[[17, -16, 23, 19, 9, 16, -16, -19],
[-19, 19, -15, -13, 0, -19, 23, 21],
[20, -29, 28, 23, -9, 27, -34, -24],
[-23, 25, -28, -31, -3, -22, 14, 30]]
->
[[-23, 25, -28, -31, -3, -22, 14, 30],
[-19, 19, -15, -13, 0, -19, 23, 21],
[17, -16, 23, 19, 9, 16, -16, -19],
[20, -29, 28, 23, -9, 27, -34, -24]]

[[12, 14, 34, -35, 34, -29, -10, -42, -22, -2],
[35, 15, -11, 18, -9, 3, 11, -1, -28, 25],
[-38, 15, 26, 12, 34, 42, 42, -20, 34, 10],
[-18, 17, 32, -29, 37, -42, 34, -38, 25, -8],
[-35, -27, -7, -19, -26, 25, -41, -31, 38, 15],
[8, 42, -5, 11, -37, -29, 33, -4, -37, -8]]
->
[[-38, 15, 26, 12, 34, 42, 42, -20, 34, 10],
[-35, -27, -7, -19, -26, 25, -41, -31, 38, 15],
[-18, 17, 32, -29, 37, -42, 34, -38, 25, -8],
[8, 42, -5, 11, -37, -29, 33, -4, -37, -8],
[12, 14, 34, -35, 34, -29, -10, -42, -22, -2],
[35, 15, -11, 18, -9, 3, 11, -1, -28, 25]]

[[18, -2],
[17, -17],
[39, -18],
[11, -6],
[-2, -16],
[-20, -23],
[4, -11]]
->
[[-20, -23],
[-2, -16],
[4, -11],
[11, -6],
[17, -17],
[18, -2],
[39, -18]]

[[-7, -4, -31, 12, -19, 4, -6, 2, 7],
[34, -15, 8, 43, -2, 1, -14, 11, 19],
[3, -14, 0, 24, 3, -20, 5, 28, -18],
[12, -23, 13, 36, 3, -17, 6, 28, 4]]
->
[[-7, -4, -31, 12, -19, 4, -6, 2, 7],
[3, -14, 0, 24, 3, -20, 5, 28, -18],
[12, -23, 13, 36, 3, -17, 6, 28, 4],
[34, -15, 8, 43, -2, 1, -14, 11, 19]]

[[-10, -8, -33, 8, 8, 20, -19, -44, 1, 21],
[-18, 33, -21, 18, 17, -11, 34, -11, 0, -27],
[-40, 37, 2, 25, 15, 2, 1, 8, -28, -4],
[7, 9, -25, -5, 14, 6, 48, -20, 34, -21],
[-4, 32, 12, 4, 41, 0, 11, 41, 2, 0]]
->
[[-40, 37, 2, 25, 15, 2, 1, 8, -28, -4],
[-18, 33, -21, 18, 17, -11, 34, -11, 0, -27],
[-10, -8, -33, 8, 8, 20, -19, -44, 1, 21],
[-4, 32, 12, 4, 41, 0, 11, 41, 2, 0],
[7, 9, -25, -5, 14, 6, 48, -20, 34, -21]]

[[7, -9, -6, -8, 21, 2, 14, 8, 14, 28],
[8, -9, -2, -6, 19, 2, 14, 9, 14, 31],
[0, 9, 10, 7, -18, 9, -5, -3, -18, -2],
[-4, 14, -22, -6, -8, 31, -3, -10, -42, -1],
[3, 4, 45, 23, -32, -18, -10, 2, 7, -8]]
->
[[-4, 14, -22, -6, -8, 31, -3, -10, -42, -1],
[0, 9, 10, 7, -18, 9, -5, -3, -18, -2],
[3, 4, 45, 23, -32, -18, -10, 2, 7, -8],
[7, -9, -6, -8, 21, 2, 14, 8, 14, 28],
[8, -9, -2, -6, 19, 2, 14, 9, 14, 31]]
